Named turns come first, each shown by rows before and after it. Which turns, in which order, take the first row of each pair that follows to the second? Write the first one first, as in the answered first pair.
turn X:
[  6  -7   2 -19  -5 -13  10  -5  23   0   1 -14  29  -4 -27 -27 -19  -3
  11  16  12  39  30   1  22  27  13   0] -> [-18  16   2  13 -19 -10  -4 -19   6  10  17   9  18  14  -1  -7  -9  17
 -17  27 -24  36 -24  -9  -7 -36  20  16]
[ 12  16  -7  -5 -20   0  17   4  28   1  -5  -3   4  12 -13 -13 -21   3
   5  24 -18  31  19  -6  -4  19  21  20] -> [  6  18  -3   4 -16  -5  12  -4  26   9  -2   4   5  13  -8 -15 -18  11
   1  33 -20  33   2  -8 -10   3  21  17]
[  7   6   4  13  38 -28  -5 -16  -1   8 -10 -15 -19  20  17 -12  -1  -2
  -7  13 -25  37  10   3   9 -19  -4   4] -> [  2   9 -15  -2   8  -5   2   4 -13  -5 -13 -21 -33  34  12  12   2  -4
 -19 -11 -33  23  26   5  13 -12   3  23]
turn C:
[ -3  -9 -14  -1 -11  14   7  13 -18 -12  -5 -15  -3  19   8  18   7 -16
  -1 -16  -1 -26  22  10  -8   1  -4  12] -> [ -4  -8 -14   3  -3  10   8  10 -22 -10  -3 -14  -4  19  13  21  10 -15
  -4 -12   0 -30  17   8 -12   0  -3   6]
[ 18  11  -2  -6 -17  26   7   2  24   6   3 -38   7  16 -15  12   0 -25
  -1  -5 -14  17  11  30 -10   2 -12   8] -> [ 13  15   3  23  11  18   6 -10   9   9  11 -34   4  16   2  23   7 -19
 -13   7 -17  -4  -9  29 -21 -16 -22  -7]
[ 31   5  18  19 -10  15  -4 -18  -1  -6  -3   4 -17  25  28  -4  -3  -5
   7 -13   5  18  -8  -6 -16 -21 -10 -14] -> [ 13  14   0  30  10 -13  15 -21  -7 -10  -8   8  -7  -4  33   8  -3   9
 -19  14   5   0  -1 -10  -1  14   0 -31]
[ 34 -22  51  21  31  -3   1 -10   6  24  20  -7  29  39  17 -40  13  15
  18   3  26  18  13  -4 -11 -19 -31 -19] -> [ 16 -16  32  26  52 -30  22 -11   6  20  12  -4  37   9  21 -28  11  28
  -7  30  29   1  27 -10   7  23 -17 -31]
turn Z:
[ 18   5  -8  -5  -2 -18  14   8  -2  -6   7 -14  27  30  -5  -7  -9  -3
  -6   9  10  11  51   4   5  32   5   6] -> [ 21   9  -6  -1 -10 -13   8   9  -7  -5  15 -14  26  47  -1  -3  -6  -1
  -7   8   3  16  44   6  -6   9   3  15]
[-20  -4 -12 -10  -9   8  10  24 -14 -24   2  -9 -23   4   4  25  14  -8
 -12 -22   3 -30  11   1  19  15  -2   0] -> [-16  -6 -12  -9  -5   9  11  22 -18 -23   5 -11 -21  12   2  28  15  -9
  -9 -25   6 -28  15   3  18  12  -6   0]
[ -6  -6 -13 -15  -1  22  14   9 -10 -10 -17  -5 -18 -15  -7  26   3  -5
  -5 -32   6 -39  14   8   4  30  -5  -3] -> [  4  -7  -8 -12   0  25  13  10 -14 -12 -12 -11 -16  -1  -7  25   4  -9
  -1 -39   9 -38  21  13  -2  18 -11  -2]
[-13   1   1 -11 -16  -3  -5  -4  18   5  -8   7   3 -15  -3 -10 -10  -3
   1  -2  -8  17  -8  -3   9  -1  12  10] -> [-12  -3   1 -16 -12  -5  -4  -2  21   3 -12   1   5 -19  -6 -13 -11  -4
   3  -3  -2  16  -2  -1  15  11  11   7]
turn U:
[ 21  16  20  16 -52  13 -19 -19  18  29   1  -2  38  40 -24  -1   7  -7
  51 -18  -4  58 -19   1 -30 -30  20  10] -> [ 29  13  27  31 -32   9 -22 -31   8  32   5  -1  37  43 -12   1  10  -5
  55 -17   0  45 -29   5 -38 -44   7  -6]
[-18  -3 -27 -14 -39  33  -6   5   4  -9 -23  22 -23 -19  -5   8  -6  -4
  -8 -26 -12 -23 -28   0  -1   3  26  18] -> [  1   2 -11  41  21   2   3 -19 -32  -6   3   9   0   6  22  20   4   2
 -17   9   2 -48 -18   6 -23 -20  -6 -15]
[-24  -6  -3   0  -6   3  14  18  10   1  -1   7   4  -8   3 -21   7   7
   3  12  -3  17 -17   2 -17 -14  10  -8] -> [-19  -7   4   6   4   2  15  14   9   1   2   6   7  -7   6 -18   9  10
   4  12   0   9 -20   4 -18 -17   5 -16]
[  6  -8   3  -4  25   1   8  -9   8   1  -5   1   1 -16 -10 -11  -4   5
   9  -1  24  -9   0   7  14  29  -5 -21] -> [  4  -2  -5  -2  18  -6  17  -7   7  -1  -2  -3  11  -8 -11  -9  -5   7
   0  11  20  -1  14   8  14  36  -1 -15]
Now pairs of rows:
(two turns a pair)
[-25   0 -11 -13 -12  -1  -3   7  15   5 -19  11 -13 -35  -6   3  -4   1
 -17   2 -12  -6 -12 -16  15  24  26   3] -> [-26   5  -8  -6 -11  -3  -8   4  13   8 -17  15 -14 -36  -1   1  -5   6
 -18   8 -15  -2 -24 -17   9  15  22   4]	X, X
[-13  18 -12  19   0  -8  -4  -5 -22  -7   6   8  -1   6  21  25   4  20
 -25  19 -17 -15 -10 -16 -15 -16   4   6] -> [ -7  -5  -1  -3  11  17 -24  -3  -6  -3 -13   8 -27 -28   9  11   6   9
   3 -17  -5 -25 -32 -15  -1  -2  -5 -13]	C, U
[ -2  16   0   0 -16  -7  23 -20  26  -4   1   0  21 -15 -24 -19  -6  13
   3  16   3  54   7  -5   6   6  26   0] -> [  6  17   8  22  13 -19  25 -32   9  -1  13  -3  28  -3 -12 -14  -3  17
   0  30  12  40   6  -4  -8  -7   8 -15]	U, U
[ -4 -13 -12  -9  15   6  15  13 -20  -5 -12 -11 -19 -27  -3  23   8  -8
 -18 -13  11 -55  13  10  18  40  -4 -23] -> [  4  -9  14  21  49 -17   3 -12 -13  14   2  -3  -4 -28   9   2   8   1
  -6  15  14 -40 -15   5   2   9 -17 -43]	X, Z
[ 10  -5   4  -3  18  -2   3  -1   4  -2   2  -3  18  -1   8  -9   2  -5
   3  12  10   5  26   6   4  18 -14 -12] -> [-10   8  -8  -7 -22  16  -8   7   7  -2  -1  14   0   2  10   2   6   0
 -14   5 -18  12  -5  -3  -2  -5   4  17]	X, U
[ 34   6  -2  23   2   4   7  14  -8  11  -7  -5 -14   4   0 -10   0  20
  17  -4   0 -16  27   5 -23  -3 -23  15] -> [ 20  14  -5  28 -11   6   0  12  -6  15  -8   7 -18   1   6  -8   0  27
   6   2 -13 -11   3  -2 -29 -18 -14  24]	Z, Z
[ 10 -13  17  20  -2   4   3  -7 -19   0   3 -14   7  20   3  -2 -16  -6
  -2   5  15  -2   2  -5  -3  -2 -12   0] -> [  1 -12   8   2 -30  16   3   4 -11  -4  -3 -10   0  17  -4   0 -17  -9
  -5  -8   6   3   4  -5   1   4  -1  16]	X, U
[ 28  -7   7  19  10  -2  20   7 -14  -4  -2 -31   7  34   1 -16   3   6
  18 -22  28 -15  32  18  -2   3  -4 -11] -> [ 21   0   9  35   8  -5  14   3 -23  -2   7 -23   8  44  13  -9   6  11
   7 -16  19 -18  18  15 -17 -18  -5  -6]	C, Z
[-16  15 -22  21 -38  17  19  -4 -10 -20  13 -16   7  14  22  41  -6  -9
 -13   1 -13   5   8   8  -2   0   3  41] -> [-18   2 -10  22 -16  35  -6 -12  -5 -12   2  -6 -23 -17  25  39  -1  -8
   3 -21  -9 -18 -42   2   1 -12 -10  15]	Z, U
[  4  34 -11  30  -2 -19   5  -7 -20  -9  -9  -4  19  -6  12  11  -6   1
 -42  12  -6  20   0 -12 -21 -26   3   8] -> [ 10  27 -12   6  -8 -22  11  -4   1  -9 -17 -11  30 -19  -6  -9 -13  -6
 -28  11   5  42  23 -11  -2   5  11  10]	C, X
[ -8   3 -15   3 -11   7  30  21 -45  -8   6  -8  -6  37  13  18   7  -1
 -12 -13   3 -24  16   8  -6 -17   7  12] -> [ -9   2 -17  -6 -20   7  34  25 -38 -10   2 -11  -2  35   2  15   4  -3
 -10 -16   4 -14  27   9   0  -2  12  16]	C, C
[-36   4 -46  -8  -5  12 -15 -18  14   1 -35  10 -26 -24  -7   7 -11   7
  12   0 -13  -1 -30 -10   7  -2  31  -2] -> [-33   4 -37   2   1  19 -23 -23   4   4 -28  12 -28 -12  -1   7  -8   7
  14  -5 -14  -4 -42  -9  -6 -23  22  -5]	C, C
[ 11 -21   3 -13  16  37 -12 -13 -15  -6   1  -7 -12  21   2   8  20 -20
  13 -38  13 -18  17  12   7 -13 -10   5] -> [ 12  -7  10  14  41  -5  -4 -32 -13   5  17  -4  24  31   9  -5  14  -5
   5  11  12   6  29   9  -1 -17  -9  -3]	U, X
[-37  22  -9   7 -22  16  18  29   3  -5   9  19  -5  10  21   8   2   7
 -31  18 -21 -19  -2 -21 -13 -12  44  25] -> [ 17 -13  31 -16  -8  38  -3  24  20   6   9  -4   1  30   1 -37   0 -22
  38 -15  16  10  16  -5 -12 -19   7   9]	X, C
[ -9  15 -14  26  10  -4  10   0 -13  -3  14 -19  17   6   2  36  -1   4
  -1 -10   0 -17   9 -13 -14  30   3 -13] -> [ -7  13 -13  30   7  -2   6  -1 -17  -1  21 -19  19  16   4  34   1   1
  -1 -13  -3 -15   6 -13 -23  17   4 -10]	Z, Z
[-10   6  13  -5  -7  -3 -11   1  24  17 -13   7   5 -20 -20 -25   2  -1
  -5   5   4  11 -27  -8   2  -1   8  14] -> [-10  13   9  -2  -8 -18  -2   4  20  16  -9   5  19 -10 -19 -22   0   5
 -14  19   5  16  -7  -5   0   5  17  16]	U, U
[ 17  -1  29 -10  -6 -19   8   3  21 -18   7  13   8   7  -1 -31   7  23
  11  16  42  14  -6 -14 -24   8  -8  -5] -> [ -7  13   9  -9 -37  -5   7  13  10 -24   5  25 -11   6   3  -4  13  29
 -17   9  18  -1 -28 -19 -31  -3   8  18]	X, Z
[-12  14 -18  -8  -7 -33  24   6  11  -3  -2  -3  25  -6 -13   1  -5   7
 -19  28   6  17  30   2  17  38  22   8] -> [ -2   9   2  24  39 -43  19 -11 -10   4   9  -6  25  -1   5   6   2   8
 -15  36  16  -5  12   3   5  14  -1 -23]	U, U
[ -5  33  14   3 -13  -2   0   4 -16  37 -15  11   2  22 -16   7  -9  10
 -16  -4 -18  22  -4  10  13  -5  -4  17] -> [ -7  30  12   3  -9  -2  -1   3 -14  37 -18  16  -4  17 -16   7  -7  11
 -18  -5 -19  20 -15   7  15  -3  -3  13]	Z, C
[ 24  11   2   0 -25  -5   4 -15  -1   3  35   1  20  36 -15 -18 -18 -16
  -1   3   2  -1  32  25  -1  12  -2  21] -> [ 23  -2  20   0 -14  16 -26 -27  14  14  27  14 -10   9 -12 -30 -16 -17
  22 -22   2  -7 -24  19  -2  -9 -14   4]	U, X
[ 10   7   3  21  28 -21   7  -3 -16  -3  16  -5  22  -7  -5   0   3   2
  -3  16   6 -13  11   8   5  -2  -8 -18] -> [ 11   2  10  -2 -16  18 -19   5  -3   2  10   0  -1   6 -15 -12   4  -7
  14 -21  -7   5 -16   7  -5 -36  -3   9]	U, C
[ -1   3 -11  22  41 -15  14 -13 -14  -9  -9   0   8 -26   7  10   2  -2
 -14  17   5 -30 -10  -2   8  30   4 -28] -> [ -8   7 -19  20  24  -4  18  -5 -25 -15  -8   0  -2 -14  10  28   7  -2
 -27   4  -4 -44  -8  -1   3  25   6 -16]	X, Z
[  2   6  16  25  30  22  -5  12   6 -14 -14   4  -3   0  11  10 -20  10
  19   7  -6 -11  -3  -3 -11 -28  26  -6] -> [-11  13   1  19  24  13   4  18  11 -20 -22   4   1 -12   8  15 -22  17
   4  14  -9 -12   5  -9  -5  -7  38  -2]	C, X
[ -3   5  11   0  28 -33  21 -15  -1  16 -12  -4  20 -11  10  -8   5  10
 -21  28  12  -2   9 -15   6  15   0 -10] -> [ 17 -16  33 -16  21   0  -2 -16  10  19 -15  -7   0  -7   1 -28   4  -9
  18 -13  21   5  -8  -9   3  -6 -18 -12]	C, U
[-11   5   1 -23 -42 -11   8  -3  20   3  -7  -2  18   2 -21 -22 -30  -7
  13   6  -8  41  15   0  -3  12  17  20] -> [  5 -10   4 -24 -43  18   7   5  -8  -9  -3 -15   1  26 -16   1 -20 -20
  20 -30   0   9  27  13 -11   2  -5  20]	C, X
[ 14 -10 -10 -10 -10  12 -10  17  -3   2 -22 -11 -30  -8   0  13   1 -15
  22 -13  -4 -15   6 -21  -3  -4  -7   6] -> [ 11   7 -18  12  -2 -13  10  16 -16  -2 -10 -14  -4   9   9  26   0  -5
  -2  19  -7 -13  29 -19  -9   1  -2   8]	C, U
[ -8   7  25   4 -15  10 -14 -15  15   5   3  -2   2  -6  11 -18   5  -7
  -8   4 -14  14 -43 -21 -17 -33  15   5] -> [  5  -3  22   3  -9  31  -8  -5 -14  -5   4 -13 -13  11  17   6  15 -16
  -6 -21  -6 -23 -31 -10 -21 -34  -4  -2]	X, C
[ -7  28  12  26  11 -28  14 -16   5   3  -2  -2  -3 -20  25  39   4   7
 -25  13  -7   6  -7   0 -11 -12  23  12] -> [ -9  22  12  -5 -22   2  -3  -4  24   4 -14   2 -24 -24   9  29   2  -2
  -6 -20 -14  20 -19  -3  -5 -15  29  29]	U, C
[-23   3 -11   1  24  -2  20 -10 -12   5  -7   0   1   1   2   6   5  21
  -9  26  -2  -2 -11 -23  12  38  24  11] -> [-15 -11  -7 -18  22  16  12  -5  -3   4 -20  -2 -14 -12  -7  -1   6  11
  10   2   6  -7 -18 -22  21  44  16   5]	Z, U
[-18   3  -1 -20 -13 -18  10   9   6 -11  24 -25  19  13  18  -5  12  17
 -23  -2   4  18  21 -10  15  -3  17  34] -> [-23   4   5 -10 -17  -8  -3   3   6  -5  26 -14   9  12  25  -4  16  20
 -25  -7  -3  14 -10 -14   9 -31  15  36]	C, Z
[ -9  -1  -5  -8  -7  -8 -11  12  21  14  -8  25 -22 -45   7 -25  10  -4
   8  -6  -1   5 -26   6  14 -10   8 -18] -> [  7   2  -5  17  23 -40  12   5   0  12   7   9  10 -25  14 -18  10  -4
  -4  27  13   0  15  16   6   2  -4 -31]	Z, U
[ 10  -7  -1 -21   5   8   4  11   4  -5  -9 -17   6   8 -11   1   1  -2
   4  -7  11   3  28   4  14  25   4   1] -> [ 12  -2  14  -2  -1  21 -13   3  -7   5   3  -6  -6  28   0   3   6   2
   9 -18  -3   3  -7   4 -10 -24  -5   8]	C, Z
[  3 -15 -16 -18 -19  10   1  17 -11 -16  -3 -10 -20  -6 -12  16  -4  -6
  -7 -25  -2 -11  24   7  24  29  -7  15] -> [ 10 -14  -9 -11 -24  15  -3  15 -20 -13   3 -11 -17  15  -8  19  -1  -7
  -5 -32  -5  -5  25  11  10   6 -11  23]	Z, Z
[  2  -9  11   4 -22   7 -20  10 -17 -22  16   7 -13  17  18  18  14 -14
   8  -9 -15  -7 -13  -5   5 -30 -38  -3] -> [-23  -2 -14  -9 -26 -10   0  18  -6 -29  -1  10  -8 -16  10  27   6  -6
 -17   9 -20  -9   2 -14  31  21 -12   0]	C, U
[ -7  -7  -4  -4 -22   8   0   7  -4  -1   4   0   7  13 -17  -3  -8 -11
  15 -14   1  -2  19  13   1  -3  -3   5] -> [ -7  -4   5  17   9 -17  -3  -9  -1  10   6   7  19  -4  -6 -10  -7   0
  12  15   5  -4   2   5  -3  -5  -6 -17]	X, C
[-12 -22   8  -3  13  10  -9  -3 -20 -40  22   4   9  10 -16  17  24  10
 -28  -9  -8 -19  -2   7  18 -27 -15  23] -> [-24 -18  -4 -14   7   2  -1   0 -11 -42  16   7  11  -8 -21  18  19  13
 -34   2  -9 -17   3   3  31  -5  -3  26]	Z, C
[ -3   2  -7  11  15 -10  21  -3  -9   4   5 -17  15  15   8   7   1  -3
 -17  24  -1  -2  20  10  -7  14   2  -1] -> [  2   1  -4  -4 -12   5  12   5  -2   2   6 -17  15  30   2  -4  -2  -9
  -5   9  -8  19  22  13  -7   2   6  18]	C, Z
[ -1  16 -21  23  35 -14  37  20  -9 -19  27  -8  11  26 -10  20  16  16
   5   2   2 -13  45  -6   8  27   4  -7] -> [  0  -2  -2   4  14  41  -4  21   1 -12  16   9 -39  16 -15   9  20   7
  35 -54  -7 -18 -18  -9   1 -14  -8  -2]	U, C
[  6  18  17   3 -41  25  -9  -5  -3 -27 -12 -21  20  31  -9  -9  20  -1
 -19   0 -14   2  15   6  -6  -8  11  20] -> [ 11  19  20  20 -22  17  -8 -14 -13 -22  -4 -23  27  37   3  -5  25  -2
 -21   8 -10  -7  14   8 -14 -15   0   9]	U, U
[ -8  13 -12   3   7   0  11   8 -17   2   6 -12 -16   6   7   9  -8   2
 -21  -2  -3 -15   8  -1   5  22  -6   1] -> [ -4   7  -5 -11  -5  20  -2  12  -7   5   0  -8 -27   5   0   2  -7  -2
  -7 -21  -6  -9  -2  -3   5  10  -7   6]	U, C
[-10  -7  13  -4   7   4 -23 -13  20  17  -6  15 -28 -18   3 -22   4   5
  13  -9   3   8 -42 -10  -4 -14  -8  -8] -> [-12  11 -23  -3 -26  -9  20  11 -13  -7  10  -5   1  27   5  15   4   5
 -28   6  -6   2  34   1  -9   5   7  26]	U, X
[  7  -4  14   8  -1  16 -15  -6 -15  -4   2   7 -13  11   3  -5  -8 -12
 -20 -28  11  28 -15   8   3 -36 -17 -14] -> [-19   8 -14  -4 -10  -5   5   2  -7 -13 -13  11  -5 -17   0   7 -13  -4
 -49  -4   5  25   5   0  25  11   8 -11]	C, U
[ 20 -11  17  16  28 -11  -9  -3  -7  12  11  -1  -1 -13   4  -4 -10   0
  14   6  23 -13  -1   8  -7  11 -19 -24] -> [ -7   5  -5  18  -8   5  -8   9 -22   5   7  12 -21  -9  12  23  -2   7
 -17  -2  -6 -28 -22   3 -16 -10  -4   2]	X, Z
[  8 -10  30 -21  -3   8 -22  -2   5   8   3  17   0  -6   8 -33   7   9
   7  -7  12   4 -18   7   3  -2   2 -25] -> [ -2  11   5 -11 -28   0   2  12 -19  -4  17  14  13  27  14  -4   9  16
 -28   8  -6   0  11  12  -9  -4  12   0]	U, X
[-28  19   4   4  -3   5  -5  -1  13  18 -13  -7  13  -2  20   6 -11   4
 -19  10 -20   8 -18  -6  -5 -23  12  25] -> [-24  19   1  -7 -14   8  -5   4  18  18 -18  -8  14  -1  13  -1 -14   1
 -15   8 -21  17 -11  -8   0 -16  18  29]	C, C
[ 10   0   9   5  33 -13 -10  -4 -12  -8  10 -14  16 -10  -4 -12   4   9
  33  18  -4  25  14 -11   2  -1   1  -9] -> [ 10   4  10  10  23  -9 -14  -7 -16  -5  14 -12  15   1   0 -10   5  11
  29  18 -10  26   7 -14 -10 -22   2  -3]	Z, Z
[-33  11 -31  -4 -14   9  10  -5  41  -8  -9  28  -4 -24   4 -19  16  32
  -8  12 -22   0 -38   2   1  22  10 -15] -> [-15  -7 -33 -24  -7  15  20   7  39 -19 -15   7   2 -20  -7 -19  12  18
   6  -2   1  -7   5  11  16  55   0 -22]	X, Z
[ 13  -6  12   6  14  -5 -20  -2  -3  -5  -4 -14   9  10  -1 -30   1  -1
  22 -16  16  19  -4 -21  -6  -3  -9   6] -> [  5   0  -4   1 -14  11 -17  10 -13 -12  -4 -11  -4  22   1 -12   5  -1
   8 -32   0  12  -8 -21 -14 -13  -4  24]	Z, X
[ -5  -4  -3   5 -13  -8   5   7  20  -4   8   6   4  -5   2   2 -13  10
  -4  -8 -10  18  -4  -9  -1 -11  26  18] -> [  2 -16  -5  -5  -6   8   5  17   6 -14   0   0 -11  -8  -3  12  -9  -1
   2 -33   1  -9   3  -1   7  -1  10   8]	U, X
[  4  -1  -1   5  20 -17   3   0  -1   1  -2  -2  19   0  -2  -4   6  -3
  -1  11   9   3  20  15   8  16   2  -4] -> [  6  -9   1 -14   5   0  -6   7   7   0 -10  -3   4  -3 -11 -10   4 -11
  12 -15  10   4  13  15  12  15  -1   2]	U, Z
[ -5  -8  22  -7  -1 -27  -8  -5   7 -15  -7  -3   3 -12  16  -9 -21  -6
   2   0  15  -7  10  31  -4  15  -9 -12] -> [-13   0  21   2 -15 -13 -15  -7  -1 -11  -2   6  -4   4  25  -2 -16   0
  -6  -6  -2  -4 -11  27 -18 -18  -9   2]	C, X
[ -7  11 -11  31  21 -13   3  -5 -10  -2   8  32  30  -9  17  16   6  -4
 -15  11  -6 -21   1   5   9  -3  -9  -6] -> [ -8  -2 -21  -5  -7  17   3  12  -3 -14  -9  28   5 -19   0  19   5 -14
  -6 -27  -2 -28   6   7  24  17  -7   6]	X, U
[  4  16  -8   5  11 -23  22   2  12  -7   6 -10  10 -16  -2  -1 -15   2
   3   2   6   4  36  -2  11  37  13  -5] -> [ 27  10  15   7   0  -2   8   0   1  -4  21 -17  10  24  -1  -9 -10  -9
  22 -20  11  14  34   9  -9  -7  -9   5]	Z, C
[  4   0  -8 -22 -19  14   8  13   8 -17 -11 -20  -2  -8 -12   3  -2  -3
   6  -7  13   4  27  -3  12  17   1   6] -> [ -2  11   7   4   6 -17  -3 -12  18   1  -7  -6  11 -20  -2 -15  -5  11
   5  28   5  25  -2 -16   4   0   2  -9]	X, C
[  2   5  -1   7  20 -36 -10 -19  19   4   8   6  18 -10  -5 -22   0   8
  11  23  12  18 -10  -2   4   1  -3 -28] -> [  5   5   4  -8  -9 -13 -22 -12  27   9   7   9   8   2  -9 -29   1   1
  22   3   4  35 -17  -4  -4 -22  -1 -10]	U, C
[ 15  -1  21  25  27  -6 -15  -5 -18  10  14   1   9  17 -11 -25   5 -30
  31  -5   4  17  11  13  -4 -23  -5 -21] -> [  4   4  -2   6 -16  23  -7  18 -31  -5   9   0 -10  33 -15   3   7 -34
  14 -34 -11   4  18  14  -5 -25   7  11]	Z, X
